A single turn carries every row of the set below to another of its rows. Some are shown first; where does it send the rows asked next?
z_269: [ 2 -8 -1 -2 -6  2  1  3  2 -3 16 -2 11  7  9]
z_373: [ 12 -15  -5  -6   7   2   9   0  -7  -4   0   7  16   6   8]
z_701: [  5 -16 -18   5   0   7   1   0   3   6   0   5  22  12  12]
z_456: [  4 -15 -11   5   4   7  -3   2  -3  -6  -8  -3  25  11   2]
z_860: [12 -3 -6  7  0 -3 -7  1  0  3 10 10 19  3  7]
z_441: [ 6  1 -9  6 11  1 -3  1  7  3  4 -2 10  2 -9]
z_636: [  3  -6 -12  -7   8   1   9   1  -4   0  -8   4  10  10   4]
z_418: [ 10  -3 -10   0  -4  -4   6  -1   1   7  11   6  15   4  -7]
z_211: [  2 -12  -3   9   6   7   0  -3   5  -7   6  -2   2  14  -4]
z_647: [  1  -7 -16   4   1  10   3   4  -3   5  -7  -9  21  10   0]
z_694: [14 -9 -4 -3  9  7  4 -3 -5  8 -7  0 19  7 10]
z_939: [ 9 -9 -8  1 17  7  1 -4 -7 -1  1  6 16 21  3]
z_195: [ 9 -3  0 -5 -5 10 -1  2  2  0  5  8 19 -2 -2]
z_332: [11 -5 -6  0 11 10 15 -1 -7  8  3 -1 15  7  3]
z_658: [ 15  -8 -12   2   7   6   9  -4  -7   2   6   7  12  14  12]
z_338: [  3 -14  -8   6   5   8  11   4   4  -3  -1  -1  26   4   1]
z_251: [ 13  -1  -4   1  -1   9  -4 -10   3   8   6   4  23  11  -4]
z_767: [ -2 -11  -2  -2   0   5   3  -9   8  11   5  -3  11   3  -2]
z_554: [ 5 -4  0 11  1  0  3 -8  8  4 12 -5 11  9  7]
z_27: [  8  -5 -12  -7   4   1 -13  -2   5   7  -1   0  13   9  -6]
z_50: [  5 -15 -12   3   4   6  11   7  -2   0  10  -2  26  11  -1]
z_216: [  5 -14   0   0   7   0  -6   7   0   2   4 -13  10  13  -3]
z_467: [13 -4 -5  7  0 -2 -7  0  2  3  9 12 18  3  6]
z_108: [  0 -10 -10   4   5   9  -7   3   3  10   3  -5   0   9   3]
z_54: [  9   7 -12   4   1   6  -7   3   5  -5   8   2   7   8   3]
z_556: [  4  -1 -11  -7   8  11   8   6  -9   2   0   2  10  11   5]
z_210: [  2 -13 -21   5  -2   7   2   4  -5  -7  -1   2  16  12   5]
z_132: [  8  -7 -14   5  -3  11   4   2   3   6   0  -4  25  15  12]
z_253: [  9  -1 -10   0  -4  -5   7  -2   1   6  10   5  16   4  -7]
z_890: [  2 -11  -3   9   7   9   0  -2   6  -7   5  -3   3  13  -3]
z_431: [ 10  -5  -6  -7   3   5 -10   4   1 -10   9   1  14  11  -7]
z_168: [10 -3 -3  4 17  3  1  2 -6  0 -5  0 18 14  8]
z_71: [  4  -8 -18  14   7   9   4   3  -5  -1   5  -5  19  15   0]
z_897: [ -1 -10  -9   4   3  11  -7   3   3  10   4  -4   0  11   2]
z_894: [ 5 -9 -5 -2 -5  2 -3  0  5 -5 -2 -8  4 17  5]
z_443: [15 -1 -3  1 -2  8 -4 -8  3  9  7  3 22 11 -4]
z_781: [  4 -13   1   2   6   1  -7   8   0   2   4 -12  10  12  -3]
z_344: [ 7 -4 -1 -5 -4 11 -2  2  1  1  6  8 20 -3 -1]
z_533: [  4 -17   2  -4   2   6 -10  -5   3   5  11  -1  17   9   5]
z_515: [ 4 -9 -5 -1 -5  1 -4  1  5 -4 -2 -7  3 16  5]

z_456 turns into z_373
z_894 turns into z_860
Now find these:
z_554 turns into z_441
z_338 turns into z_636

A single turn carries every row of the set below to another of its rows. Some are shown first; where does it send the rows asked next?
z_867: [ -3   3  -6  -9  -2  -4   4  22  -4  11   0   7   8   2   1   6  -4  -3
  -1 -15  -6]
z_753: [ 13  -2  -3   5  -6 -10   3  14   4   6 -11  -6   2   8   1   4 -10  -6
 -10  -5   8]
z_73: [  5   4 -20  -7   7  -2   3  10   0   7  -1   3   8   1  12  -1  -9  -4
   2  -4  -9]
z_737: [ 12  -7 -11   0   5  -2  -4   9   4  10   2   0 -12   6  11   5 -16  -6
 -18 -14   1]
z_129: [  6  -1  -6  -1   4  -9  15  12  -6   6   2 -11  -2  12   7   7 -13 -16
 -12 -11   6]
z_279: [ 10  -9 -18   0   5  -9  -5   6  -5   6   8  -7  -4   7   6   6 -15  -5
 -14  -2  -2]
z_582: [  6  -6 -14  -9   2  -4  -4   4   1  13   9   2 -10  -2   8   0  -7   0
 -11  -7  -2]
z_197: [ 8 -2  3 -5 -3  4  1 14 -1  2 -4  6 -4  8 12  3  2  5 -4 -6  1]
z_230: [  5  -6 -10  -6  -3  11  -4  22   5   8  -5  -1   9   5   4  -5  -5  -6
  -5  -2  -2]
z_513: [ 15  -4  -1  -3   0   2  -1   4  -1  16   6  -5  -2   4   3   3  -1 -16
  -8   0  -4]
z_478: [ -3  -6  -8   0  -1  -3   2  21   9  11  -4  -7  -3  21  14   5 -10  -7
 -11  -5   5]
z_843: [ -5   3  -6   0   5  -7   7  22  -1   7   0  -8   2  10   2  10  -9 -13
  -6 -18   7]
z_72: [ -4  -2 -10  -3   0  -2   4  11  -2   4  -9  -1  10  13   1  10 -15 -14
  -3 -13  -2]
z_110: [ 17 -15  -7   5   1  -6  -3  12  -5  16   8  -8   4   7   2   0  -9  -5
  -8  -9  -8]
z_301: [ -4  -6  -4 -11  -8  -5   5  20   1  11   2   0   1   7   3  -6   1  -1
 -10   0  -6]
z_818: [ -2  -8  -9   1  -3  -1  -3  19   1  -3  -2 -11   9  15   8   1 -13  -7
  -9   0  -7]
z_409: [ 15  -3 -11  -4  -2   3  -9   7  -2   7   5  -1  -1  -5   6   5 -14  -9
 -15  -5  -6]
z_674: [  1  -3  -3   5  -2   6   5  17  -6  17   7   8   9   0   9  -2  -5  -2
  -9 -13  -5]
z_650: [ 2  3 -9  8 11  1  2 13  1  3  5  3 11  5  4  1 -7 -5 -3  3 -9]
z_644: [ 10  -3   1  -5   8  -2  15  17   1  13   5  -4  -6   7   4   3  -6  -1
 -11 -20   0]
z_531: [ -4  -7 -10  10   1  -5   5   5   6  11  -3   2  10  10   9  -1 -19  -8
  -4 -10  -1]
z_974: [ 12  -4   0   2   3 -13  -5   9   9   5   5   2  -5   6  15   2 -14  -8
   0  -6  -9]
z_820: [  2  -9  -1   3  -3 -10   5  17  -4  -1  -1  -7  -4   7   7  -7   0   0
 -13 -14   5]
z_319: [ -5   2   2  -7   6  -3  10  16   3   7  -2  -1  -2   9  -3   7  -3  -5
  -9 -19  -6]
z_421: [-1 -6  7  2  5 -4 14  7  4 10 10 -1  1  7 -2  1 -7 -1 -6 -6  0]
z_917: [  1   2   6  -2  -6  -4   4  24  13   7   0  -7  -2   6   5   1  -5  -7
 -16  -7  -3]
z_752: [  2  -4  -4  -1  -3  -9  -3   4   2  15   9  -6  -5   1  18  -3  -4 -15
  -6  -9  -4]
z_656: [ -6   4 -15  -5   8   2  -1  15   0   3  -4  -3  10   3   0   1  -4  -9
   0 -11  -6]
z_910: [  8   2  -5  -7   3  -2   7  19  -5   7   6   5   3  -1   9   0  -5   3
  -7 -14 -16]
z_646: [ 10  -1  -3  -4   0 -12  -3  12   0   3  11   0 -11  -1   9   6 -13  -4
 -16  -7  -6]
z_457: [ 4  2 -6  1 -8 -3 -6 13  1  4  0 -9 10 -1 13  3 -4  6 -2 -5 -4]
z_389: [  0   4   0  10   3  -3   8  16   0   6   4   0   2   5  10   2  -9 -20
 -13  -7   7]
z_651: [ 14  -8  -9   8  10  -4  -5  16  -1   8   2   3  -6  13  13  -3  -5  -9
 -10 -10  -9]
z_968: [  5   1 -14  -1   2  -2   5   4   2   4  -6  -9   8   4  11   3 -19 -18
  -6 -11  -2]
z_186: [  2   2 -15   5  -3  -2  -1   4  -1   7 -11  -7   4  11  11   2   1  -5
 -13  -1  -1]

z_674 turns into z_421
z_974 turns into z_651
Now find these:
z_582 turns into z_646
z_968 turns into z_73
z_72 turns into z_656
z_457 turns into z_197
z_818 turns into z_230

A single turn carries every row of the set below to another of its rows. Some are shown first; where does it send the rows asked next?
z_937: [-16  -5   7  -4  -1  -6  -3   5  -4   3  -6   2   0   0  -3  -3  -4  -5
 -10   4  -4   1   3   5  12]
z_927: [-10  -5  -5   1   8  -5  -8  -3  -2   6  -4  -3   8   3  -2  -4  -9  -1
 -16   8  -4   3   5   1   7]
z_999: [ -2   4   2  -5   7 -14  -4   3   4   4  -3   3   2   0  -5 -14   0   2
  -4   1 -12   1   1  -6  -8]
z_914: [  3  -4   8  -5   4 -15   9   1  -1   3   0   6   0   2   3   0  -4  -7
   5   2  10  -3   1  -2   1]
z_490: [ 4 -4 14  6  5  4  3 -8 11 -4 -2 -8 10  4  3 -1 -8  4  2 -1 -7 -7  3  5
  2]
z_712: [  3   5   7   6  -2  -9   2 -12   3   8   1   2   3   1   6  -5   1  -4
   3   4   4  -7 -11  -7  -5]
z_470: [  0  -2  16   5   6  -2  -7  -7  12  -6   6 -10   3  -8   6   1  -3   3
   2  -2  -6  -6  -1   7   4]
z_742: [ -3  -3   0   7  13  -2  -9  -5  -3   7  -2   3  -5   1  -1 -20  -2   6
  -3   2   5  -7  -6   6   1]
z_191: [-1  4  8 -7  2 -7  2 -5 10 12 -4  4  5  6 18 -4 -4 -8  7  0 -2 -3 -8 -3
 -4]
z_607: [  0   2   9   2   1  -6  -3  -6  -5 -11 -10   2   0   3  10  -1   7  -3
  -7   0   7   0  -1  -4  -5]
z_437: [ -2  -5   6  -2  10  -6  -6 -22  -4  -6  -4  10  10   9   6  -5  -3   1
  -5   4  -3  -7   2   4   2]
z_992: [ -7  -5  -1  -5   3  -6 -10  -5 -12   4  -4   0 -10  -9   6 -13  -7   6
   0   0  -4   0   4   5  -2]
z_44: [-11  -5   0   4   0 -14 -10   3  -1   9  -1  -5  -1   5   1  -3  -7   5
 -12   0   1  -8   7  -2   9]
z_350: [ -7   2   9   2  -5   0  -4 -20  -6   1  -5   2   3  -2  15  -6   2  -4
   3   4   1  -3 -10   4  -1]
z_485: [ -8  -1   2 -10   0  -5  -2 -13   5   7   5   3   6  -5  13  -1  -9   1
   3  -3  -4   4  -7  -7  -9]
z_258: [  8  -8   8   3   5   6   0   1   5  -5   6  -3   2  -4   5   4 -10  -1
   0  -4   0   1  -3   7  -2]
z_589: [ -6   0   3   1   2  -9 -17   2   4   2  -6   7  -2   7  -1  -1  -6  -3
 -18  -2   0  -1   3   5   6]
z_37: [ 11  -2   8   3   2   1  -4  -4   4  -6  -2 -10   5   1  13   5  -9   0
   0  -2  -9  -2   5   5  -3]
z_352: [ -5  -4   6  -3  -2   1  -7 -21   3   6   3  13   3   5  10  -5 -10   4
   2  -6   1  -6  -8   3  -4]
z_734: [ 1 -9  8  4  3 -2 -5 -3  9 -4  6 -7  8 -1 11  0 -8  1  6 -1  2 -1  0 17
  4]
z_690: [ -4   7   3   1   9 -12  -9  -5   6   5 -13  -3   2   1   5 -20   3  -3
  -1   8  -2   2   1   8   1]
z_878: [-10  -8   5  -9  15 -13  -5  -1   4   4   3   0   3   2  21  -1  -4   1
   4  -3   4  -6  -1  -2   2]
z_626: [-11  -4   8  -8  14  -5  -6 -21   9  -1  -2   2   1  -8   4  -4 -11   6
  -2  -3   6   1   3  -4   1]
z_611: [ -7  -4   3  -9   1  -4  -4   4   1   6  -9   7  -2  10   5 -15  -8   7
   0  -8  -5   0   6   4  -5]
z_790: [ -9  -1   6  -3  11  -2 -10   0   3  10 -11  -1  -7   1   2  -4 -11  -4
 -13   2  -2  -5   3   1  13]

z_999 turns into z_611
z_734 turns into z_470
Now find these:
z_914 turns into z_878
z_927 turns into z_589
z_485 turns into z_352

